(in the rows, 128 means zero)
A single turn carries every row of the set below to another of its rows. Some are shown first; where does it send the rows asked next?
kud: [119 114 101 135 102 106 151 113 110 109 126 156  84 137 138 140 129 146
 137 139 117 118 113 112 109 119 100 153 116 160 145 106 146 140 132 115
 117 109]
zofel: [116 122 106  71 125 145 151 136 140 117 119  91 145 106 171 143 147 129
 133 133 109 126 121 115 151 132 115 125 124 125 120 153  79 140 125 122
 126 117]
vig: [145 135 130 145  99 106 130 138 137 126  99  93 116 118 121 119 102 132
 117 143 123 143  98 128 170 130 110 157 130 123 125 109 132 148 170 161
 127 106]
Mek: [119 155 129  93  96 139 124 145 109 116 110 101 147 139 117 108 145 126
 107 108 134 147 102 155 136 104 132 110 137 141 143 126  92 133  84 163
 114 121]
Litad: [113 113 142  91 110 136 137 117 107 128 123 125 122  89 126 161 143 126
 138 100 113 111  91 136 136 122 121 132 124 106 176 119 132 135 106 102
 119 115]
Deso: [128 158 123  91  90 139 122 144 114 112 114 108 136 141 117 108 158 124
 115 105 143 146  97 152 132 105 138 116 136 141 141 136  87 136  88 168
 117 120]
Poner: [127 109 127 121 128 161  64 132 101 138 156 101 101 100 130  94 128 140
 120 140 142 133 140 135 132 105  96 143 121 132 133 120 113 114 157 116
 101 126]
robi: [128 109 121 129 126 165  63 137  96 128 155 105 111  97 123  91 130 133
 119 139 146 132 140 141 129 101 101 144 133 133 127 117 107 116 148 117
 102 125]
pitu: [125 153 119 126 116 127 146  93 106 128 126  70 106 127 138 132 122 141
 126 171 109 132 105 120 129 107 138 154 120 145 118 122 118 153 139  80
 135 132]
ses: [103 155 142 120 125 123 118 114 105 129 107 136 110 126 136  91 128  97
 123 161 130 167 144 145 114 143 152 135 163 127 114 150 124 114 128 136
 160 143]
kura: [124 159 128  94  91 133 127 138 116 119 107 110 141 139 123 114 152 121
 102 106 145 149 100 151 136 107 136 117 134 143 143 126  80 131  92 165
 111 121]
peliv: [133 139 129 103  83 140 129 112  92 148 122 142 136 104 102 138 137 134
 120 141  69 116 134 110 150 108 131 138 163 135 145 129 104 130 114 133
  85 105]
mef: [132 103 124 105 154 148 105 123 109 124 129 136 134 157 124 102 148 157
 102 133  84 145 121 141 142 137 114  99 122 127  88 137 148 154 136 135
 142 118]
Duk: [123 145 145  81 149 118 114 116 114 124 115 133 130 151 125 136 120 114
 140 168 103 123 117 117 116 154 108 169 174 123 152 117 115 109 118 146
  97 119]
kes: [124 116 122 123 131 168  70 136 108 130 158 102 104  95 124  92 122 137
 122 136 138 137 145 132 134 101  99 150 123 139 130 118 110 113 149 116
  99 121]
lemev: [104 151 144 119 121 126 120 112 109 128 104 147 105 124 128  95 129 102
 128 164 133 154 146 148 114 142 159 129 151 130 110 145 125 110 132 139
 167 151]
Nuren: [148 125 139 121 122 125 130 145 117 115 133 117 102 175 133 132 146 118
 123 145  95 142  95 129  84 134 113 121 141 122 126 155 150 126 114 103
  86 111]
rud: [107 158 142 117 126 118 119 104 113 134 102 144 110 125 131  97 131  95
 121 156 125 160 142 149 106 146 158 129 151 129 114 150 122 114 128 141
 158 150]
tikif: [127  98 117  98 154 152 100 115 108 129 129 135 137 155 122 107 153 154
  98 141  87 144 124 142 133 136 117  97 121 134  96 141 153 152 143 138
 140 123]
vike: [128  81 129 112 104 131 109 150 106 102 127 146 109 130 134 164 148  87
 136 138 136 148 152 128 131 119 106 108 121  90 134 127 125 122 128 113
 101 133]
sas: [143 141 134 137  98 112 133 141 137 125 103  87 120 120 125 121 109 117
 120 136 121 138  93 130 169 133 105 158 125 129 124 108 131 148 176 162
 130 102]
bug: [120 186 112 123 122 110 114 127 121 119 167 106 141 132 147 135 149 121
 149 135 143 109 125 141 102 144 109 136 133 116 104 133 101 114 139 120
 151 135]
tuf: [125 104 118 102 155 156 102 116 105 123 129 134 138 156 116 110 148 162
  97 137  90 143 119 142 143 134 122 106 118 130  92 139 154 154 139 133
 143 117]
padod: [125 154 110  85  92 129 128 102 136 136 136 138 132 131 129 145 113 119
 146 132 154 132 139  99 105 141 112 147 165 127 146 123 150 144 107 109
 139 112]
davin: [105 128 109 103 157 132  98 116  98 127 110 118 133 145 120 141 123 138
 149 158 144  95 134 121 135  90 121 129  92 126 133 113  86 134 118 127
 132 142]
gara: [139 147 139 117 116 131 129 122 103 135 153 155 104 132 148 143 140 121
 117 128  98  99 112  87 139 159 126  96 122 138 132 139 141 128  95 130
 122  97]
kilu: [149 138 116 114  83  95 129 113  73 139 144 141 117 134  97 162 125 138
 122 126 125 141 146 135 137 117 103 152 131 105 107  94 137 144 131 123
 124 122]
Fiz: [136 126 108 159 113 117 112 119 129 125 113 117 137 139 135 142 169 136
 132 144 105  90 134 112 132 112 162 107 117 126 106 163 124 142 142 129
 135 104]
roke: [144 136 137 140  88 111 127 135 141 133 103  90 119 126 126 122 107 127
 115 135 127 140  96 129 167 129 106 153 123 125 126 104 128 146 178 154
 120 103]
veguz: [113 109 123 105 115 140  81  96 104  92 146 157 120 146 126 131 117 100
 142 128 126  98 129 124 110 146 133 153 116 105 147 131 113 149 120 112
 103 102]

veguz turns into gara
Duk turns into peliv
zofel turns into pitu
Now find these:
rud turns into kura
mef turns into ses
lemev turns into Deso

A single turn carries every row of the set below to another of its rows. Some are shown first; where does it send the rows asked next?
Pev: [103 155 140 108 126 128  94 167 122 167  94 131 119  95 117 175 138 151
 116 118  93  88 167 176 114 199 141 147 126 179 106  73  94 141 101 122
 136]
zade: [122 158 146  83 126 147  95 180 148 157 100 121 106  90 128 173 124 137
 100 116  76 111 155 159 114 170 155 144 125 179  89 111  85 152 103 111
 142]
Lanup: [147  93 116 138  97 121 100 168 145 181  75 113 108 100 113 152  92 143
 142  80 145 106 151 196  76 196 118 126 133 156 104 124  99 117  94 121
  97]
segis: [101 107 117  85 145 139  89 170 172 142 110 125 131 100 114 162  68 162
 141 102 117  65 150 169  89 176 135 125 162 149 115  98 145 149  74 146
  89]
bof: [101 106 128 104 128  93  75 167 139 154  99 160 120 134 108 190 122 145
 123 131 127 104 167 179 106 195 133 131 145 158 108  90 122 123 144 127
  98]
banot: [148  94  97 129 111 110  85 172 121 182 108  99 103  97 105 132  96 154
 160  95 145  86 182 186  84 188 104 123 126 137 115 121 100 122  86 120
  93]
savom: [146 130  91 107 158 119  83 161 151 150 126 134 128 147 124 154  96 154
 142 105  69  89 165 171 104 161 141 129 125 138 118 161  69  78  58 120
 128]
div: [160 105  99 129 107 120  88 170 115 175  80 120 116 108 111 138  98 149
 155  88 147  94 158 192  84 198 119 108 153 150 122 131 109 121  90 123
  94]
buv: [126 111 103 122 137 107 106 158 159 170 136 123 124 127 123 146  87 158
 129 100  77  98 155 171 111 145 140 142 102 126 114 141  59  84  69  95
 144]
nid: [178 118 107  98 137 122  65 143 141 162 151 138 104 135 126 138  88 147
 137 105  61  78 142 150  88 180 132 151 128 173 109 112 138 119 154 109
 131]
gine: [ 86  83 129 115 145 124 103 149 189 155 110 131 130  75 135 153  57 148
 135 109 117  81 145 165 105 160 123 141 132 139 111 103 121 170  83 123
 115]
firo: [107 100 116  98 155 136  97 175 185 165 126 118 121  91 132 131  79 137
 145 113 103  78 147 148  99 142 128 123 132 129 109 122 120 181  71 131
  87]
nizam: [117 119 102 120 124 105 102 146 137 206 122 137 141 129 121 130  87 140
 127  77  86 105 145 171 103 152 179 140 104 155 104 130  72  98  77 105
 140]
tegap: [118 148 137  85 125 143  92 166 134 140 127 121  92  85 127 169 118 153
 107 110  83 103 159 153 124 165 137 144 120 171  94 124  83 153 104  99
 162]
pelo: [164 123 100 102 123 108  84 144 134 174 150 134 123 124 125 136  96 175
 147 100  56  66 140 158  84 190 131 161 139 161 119  97 141 114 148 101
 121]
Tota: [115 113 109 100 152 137  87 167 183 151  96 144 151 103 137 150  70 139
 143 101 115  96 133 162 101 183 147 126 151 147 101 112 155 158  75 139
 110]
Dibis: [159 105 126 143 134 114 109 144 165 158 123 143 102 124 130 142 113 147
 132 100  53  81 109 169  90 175 113 153 124 154 128 104 110 123 147  99
 136]
Lese: [127 115 103 118 158 118  68 137 120 152 128 156 127 150 108 152  97 131
 153  96  91  78 171 183 101 172 144 126 123 156 115 138  86  78  77 138
 137]
toda: [138 132  87  67 117 109  78 199 158 148 140 129 112 127 121 159 120 162
 125 117 109 124 154 130 117 167 141 136 137 124  91 152 129 133 118  96
 109]
balu: [114 102 117 129 157 120  84 150 148 157 140 129 116 145 106 153 101 143
 141  99  80  72 165 178  91 160 120 144 103 143 109 140  63  79  69 118
 124]
Kun: [ 99 110 113 133 147 117  81 132 128 186 127 147 131 149 105 136 102 131
 140  84  95  80 157 181  82 165 162 148 104 166 100 130  76  98  77 136
 114]
pud: [ 83 109 113 123 132 106  93 174 139 151 109 158 112 143 107 155 162 139
 145 108 119  98 136 170  95 183 113 134 130 136 117 122 112 144 117 122
  79]
gadov: [151 117 106 135 127 113 108 145 145 178 134 134 115 128 127 124 123 166
 147  84  52  76 108 161  82 184 121 156 127 147 127 100 127 129 136  88
 122]
nabes: [173 125 117 116 134 112  96 156 168 168 113 134 124 132 128 153 104 168
 137 110  48  79 129 165  76 199 127 154 138 160 120  95 127 108 145 105
 119]
Nez: [119 155 138 109 125 133  98 168 124 159  94 135 112  94 129 158 134 132
 108 108  89 112 146 166 126 182 155 130 133 175 102  85  90 151 102 107
 156]
luvi: [165 105  92 107 122 124  74 173 120 172 112 111 113  91 125 128  88 153
 169 109 134  97 186 173  83 183 104 127 136 141 114 154  97 139  89 122
  85]
roni: [116 123 109 108 136 106  80 129 122 191 122 157 149 136 113 154  73 146
 133  88  92  85 169 186  99 169 173 142 131 170 116 129  79  87  92 127
 132]
pegi: [103 161 127 109 135 140  91 167 115 158 108 134 120  98 111 153 162 146
 140 110  88  90 159 166 109 204 140 145 124 167 105  89 102 159  86 120
 120]
seb: [119  96 114  87 152 123  80 168 160 139 134 118 123  89 117 155  56 152
 139 117 117  65 172 162 118 154 117 112 159 134 122  94 144 146  79 128
 118]
puso: [122 120 119  74 113 105  87 184 165 181 105 147 119 128 123 179  95 142
 104 123 114 130 156 153 101 164 165 136 139 163  90 133 109 142 148 116
  97]
duza: [ 90  86 119 123 133 129  96 151 160 147 119 132 125  89 119 147  81 143
 140  86 132  78 127 166 114 165 127 116 142 132 115  88 144 152  77 118
 137]
dom: [113 102 108 114 147 139  94 176 160 150 128 118 122 106 114 129  96 128
 149  88 118  73 134 152 106 151 125 102 141 128 112 103 147 168  63 127
 106]
Vit: [118 112  95 100 127  99  70 181 130 126 137 139 111 137 105 176 142 165
 140 123 121  96 169 161 116 193 113 133 144 118 104 114 138 113 116 107
 109]
tabe: [155  97 129 121 142 126  90 133 155 163 143 142  88 125 128 132  99 141
 131  97  54  80 119 156  78 159 112 156 116 171 108 123 110 134 158 104
 124]
ruref: [105 153 123  81 134 148  86 167 123 134 137 121  91  89 120 156 145 168
 136 113  82  78 171 149 109 184 116 159 115 163  92 123  96 153  90 108
 128]
tivig: [ 99 103 119 118 120 104  97 168 137 172 101 165 108 129 116 153 134 111
 111 101 126 136 126 163 113 155 143 122 130 151 105 116 108 156 142 108
 118]
meb: [158  88 109 129 107 124  89 168 167 171  83 118 111  88 136 150  72 131
 138  96 140 133 147 170  86 189 124 138 115 153  86 161  96 133  94 113
 124]
gogi: [ 92 108 107  91 121 110  99 180 150 139 148 132  89 121 113 157 141 180
 138 111 108  96 155 154 101 165  97 149 128 119 116 149  98 146 117  95
  90]
Fim: [165  87  95 120 115 118  72 167 138 169 117 101 101  82 133 128  87 143
 162 108 136 119 177 164  97 177 103 137 114 132  96 164  94 136  90 110
 114]
zadez: [131 133 100  96 139 111 101 158 152 184 117 138 149 131 130 151  72 170
 126  99  71  96 160 178 101 158 164 144 124 149 117 149  65  93  81 110
 124]
nuzig: [152 111 109 111 131 125  97 139 137 178 155 134 101 129 121 112 111 156
 148  84  58  73 123 152  78 173 123 156 119 165 112 119 123 138 145 104
 113]
Zata: [163  93 107 126 106 119  93 158 145 162  69 130 119  95 130 156  75 143
 135  82 148 123 147 194  92 198 125 120 146 159 108 149 100 122  99 119
 121]
rut: [182 114 119 115 143 121  74 156 173 155 119 139 108 143 133 154  97 139
 126 114  51  85 127 158  88 181 126 148 133 168 112 113 129 114 148 115
 128]
zoseg: [133 160 118  80 134 151  78 178 128 133 138 116  98  95 126 160 139 151
 124 112  82 105 164 141 122 177 135 141 115 157  80 128 105 148  86 104
 146]
nenen: [108 151 120  96 131 135  80 168 100 140 133 126 106  96 115 157 156 161
 139 114  95  82 174 159 119 201 127 147 124 153  97  87 112 140  89 112
 146]
tefo: [129 106 106  99 156 121  77 167 168 147 121 133 137  91 142 143  65 130
 142 119 112 101 151 148 131 160 140 114 151 131 110 105 148 162  76 122
 134]
Ravo: [162  96  99 108 118 123  78 160 148 158  98 119 111  81 143 146  64 149
 145 110 133 119 174 174  91 184 110 140 130 150 101 168  89 139 103 111
 119]
giken: [104 103 113  87 101 104 106 169 147 159 143 135  99 108 120 154 103 153
 108 101 116 128 143 147 122 135 131 138 129 136 107 142  91 154 140  81
 129]

zoseg turns into ruref
luvi turns into banot
tabe turns into nid
Now find these:
bof turns into tivig
savom turns into balu
tefo turns into firo

A single turn carries every row of the set below to another of its rows. Some are shown first; where does it send the rows asked next?
pesuk: [107 116 138 124 103 112 132  97 136 108  93 140]
lum: [147 147 128 122 114 123 125  96 133 141 170 130]
ful: [134 146 122 117 103 139 128 111 131 128 177 131]
Lop: [116 152 153 137 119 121 111 127 145 165 151 110]
gom: [143 100 120 118 139 127 127 159 144 163 107 133]
zuvi: [100 119 131 119  99 120 134 105 135 101  94 138]
Sez: [106 128 109 117 120 167 132 127 144 102  99 137]
gal: [129 108 110 111 132 143 126 172 145 153 108 130]
relu: [103 157 144 132 108 136 111 140 145 154 155 108]
gade: [130 132 125 112 124 133 116 139 129  85 165 123]
Gokal: [134 161 116 112 116 135 118 100 137 136 166 120]
Tigek: [139  95 139 140 118 137 148 116 134 117 106 159]
neve: [118 138 156 140 103 126 121 142 138 156 160 119]
Nol: [145 143 124 138 127 140 118 169 140 128  86 106]
vona: [154 121 144 125 139 104 117 114 130 105 159 129]
pobe: [134 153 122 107 151 116 102 110 139 104 144 106]
gaz: [134 117 111 109 144 132 118 155 149 165  99 122]
Nuz: [154 129 132 145 119 135 128 174 136 126  94 117]
sur: [102 125 131 116 106 115 128  96 140 105  90 134]
dopu: [131 133 126 123 148 131 124  93 148 131  80 133]
mitup: [159 133 134 145 130 127 121 158 138 137  86 110]

Nuz turns into Nol
gal turns into gaz
Now find these:
Gokal turns into lum
relu turns into Lop
pobe turns into vona
dopu turns into Tigek
pesuk turns into zuvi

